In the rows, 128 means zero.
Rows swapped in pairs by one turn or mirror: which row each one swaps with
sabu: [123  96 156 134 164  91 118 119 164 151 146 137 138 133 119 104 129 107
 144 114 100]
Nopes: [137 105 121 122  86 137 127 112 138 139 105 140 137 122 130 149  90  93
 174 141 142]
meker: [142 106 132 123 150  88 115  77 118 137 139 156  92 149 118 141 133  97
 129 107 126]
Ziti: [142 154 152 136  93 133  99 103 122 129 120 139 133  81 117 107 103 139
 110 120 129]
tinik: [155 127  76 146 140 133 116 106 140 110 114 132 130 131 139  96 125 140
 143 132  85]
Ruv: [ 92  96 122 149 160 125 110 131 115 131 137 156 128  95 131 101 122 158
  98 143 128]
Doveg: [135 108 146 116 147  69 122  94 130 137 143 154 102 136 104 129 128 103
 140  98 123]
noref: [120 165 133 124 139 104 136 107 103 101 135 117 146 180 136 147 117 123
 159 143 118]
zozig: [150 140 152 132 121 113 115 153 118 154 149 144  95 148 136 131 122 102
 139 181 129]
rogef: [117 140 112 127 130 148 111  81  83 141 107 123 112 137 114 157 125 144
  96 146 122]
doz: [116 136 114 122 159 131 122 137  99 104 121 148 123  84 144 115 140 140
  93 128 133]
zoger: [127 136 120 139 143 118 141 129 126 117 121  73 134 127 138 139 131 165
 101 132  97]
Lar: [151 109 126 135  94 158 131 103 132 143  95 111 116 110 139 145  99 100
 153 124 139]
Vebut: [127  97 102 174 160 100 111 127 145 132 137 153 123 145 109 114 110 167
 127 157 110]
lonu: [135 131  86 139 148 139 119 120 135 117 121 102 130 120 141 108 136 156
 121 133  73]
Veru: [117 119 108 151 128 116 105 104 121 142 145 116 131 190 138 102  95 142
 160 127  97]
Besi: [107  90 113 148 129 117  95 123 117 154 144 116 120 158 123  88 108 155
 105 107 100]
mosep: [115 152 123 135 141  99 124 102 107 117 136 120 137 194 139 139 117 124
 169 139 114]
pak: [128 106 118 107 100 113 134 120 152 125 117 158 152 141 119 148  83 107
 173 156 145]
susop: [112 111 118 100 118  91 121 131 153 115 131 171 162 156 100 133  94 111
 143 138 152]
vadi: [160 160 138 146  91 125  99 118 121 125 119 137 117  88 111 125 103 147
 105 135 129]
mem: [128 108 140 111 158 130 105 159 147 144 157 124  99 102 135 147 142 128
 122 146 144]
Gigu: [125 175 136 107 149 110 139 117  92  95 130 124 131 153 134 155 134 131
 133 146 130]
sol: [118 104 125  94 116  91 120 129 154 120 133 166 154 154 104 136  94 112
 155 149 148]
kodep: [107 134 126 144 137 105 123  99 108 132 149 126 136 195 153 128 109 131
 160 136 108]
dulu: [116 106 138 106 157 150 102 152 154 141 145 123  98 106 133 149 137 125
 125 138 151]
Zet: [157 123 146 126 130 115 105 166 129 156 158 146  93 133 129 139 116 112
 145 169 128]
zopil: [139 113 122 118  91 128 132 110 145 129 116 150 140 128 125 150  83  96
 178 142 148]
dusiz: [101 109 114 103 142 149 100 128 154 119 119 131 152 105 122 123 124 137
  83 121 150]
vid: [152 101 129 127 109 159 130 111 119 147  88 108 108 115 137 155 116  89
 138 126 136]
Nes: [180 143 111 171 124 100 117 124 140  96 129 139 108 142 105 131 106 148
 129 147 124]
reme: [131 107 125 113  89 130 134 125 152 135 112 151 134 125 126 149  84  98
 175 155 140]
Voto: [103 111 131 147 121  99 138 124 103 104  99 150 146 145  92 139  96 125
 160 113 160]
Kuri: [105 107 131 132 164 128 116 133  96 124 132 158 130  85 135 113 132 152
  98 132 136]
ped: [ 97 135 134 142 131 132 134  95  89 118  88 120 145 147 102 164 111 152
 117 138 150]
daken: [115 137 138 128 127 108 153 129 111 121 121  72 134 132 131 143 120 162
  96 134 102]
ralud: [117  92 115 121 146  96 103 138 132 143 141 139 116 149 107  99 129 138
  76 110 115]
mepin: [128 110 119 147 123  98 132 124 103 103 105 169 147 136 102 124  96 120
 172 110 149]
Fipu: [144 121 141 112 144 111 113 159 131 157 170 137  86 122 130 147 129 122
 139 157 129]
balik: [135 128 104 138 128 100 129 122 110  95 113 175 137 148 122 114 104 104
 172 114 143]
poki: [125 132 112 119 144 137 116  70  84 135 111 141 102 146 123 152 134 129
 103 142 118]
babeg: [169 123 109 178 140  88 119 118 146 108 139 136 111 159 108 136 105 140
 132 152 122]
zafu: [111 106 124 101 162 154  97 143 154 132 136 121 120 101 130 141 138 144
 110 136 150]
luf: [113  78 111 136 141 110  93 127 130 152 141 129 116 152 117  90 123 138
  92 102 116]
kogi: [122 130 145 131  80 110 123 111 111 116 105 136 159 157 112 118  79 119
  97 122 151]
gefup: [108 156 171 118 101 134 117 119 119 147 105 117 163 103 108 122 110 126
 133 122 121]
gosat: [116 131 154 130  79  92 136 126 103 121 114 124 154 152 111 132  84 128
 100 131 146]
vopa: [106 154 174 112 100 133 106 125 120 146 115 127 161 100 116 119 101 139
 128 127 120]
Sakal: [101  88 108 144 140 118  91 113 121 159 149 121 121 165 131  96 107 139
 109 114  99]
Fuze: [117 135 151 139  91  88 147 138 109 118 119  94 148 148 108 147  87 141
 101 128 130]
giv: [123 111 128  99 159 144 105 149 148 144 154 127 102  91 130 146 141 135
 116 138 142]
lakoz: [133 136 101 142 137 127 129 125 131 114 113  89 136 112 143 121 134 162
 108 140  82]
latuf: [115 138 110 141 124 110 116  99 110 137 142 120 141 194 141 124 101 136
 168 140  99]
zin: [123  87 156 124 159  85 121 113 162 141 137 135 137 134 118 110 122 108
 145  97 104]
mit: [157 103 122 140 116 153 130 119 126 149  85 100  99 121 130 135 135  90
 127 125 124]
vibol: [142 107 119 129  93 158 137 114 138 148 105 144 122 115 138 143  87  98
 164 142 138]
zisi: [108 103 121  99 139 157  96 125 156 122 116 123 143 100 126 126 124 142
  94 127 153]
sak: [111 124 156 138  95  86 148 125  98 120 125 102 146 159 116 136  88 140
 101 124 130]
Lov: [125 137 109 146 125 120 142 139 123 120 111  80 134 121 131 131 129 174
 111 127  89]
zuku: [135 115 142 108 155 134 120 164 143 147 153 132  85 114 127 157 133 122
 133 144 146]

zozig is swapped with mit
mepin is swapped with Kuri
kogi is swapped with ralud
zuku is swapped with vibol
noref is swapped with lonu
sol is swapped with zisi
Nopes is swapped with mem

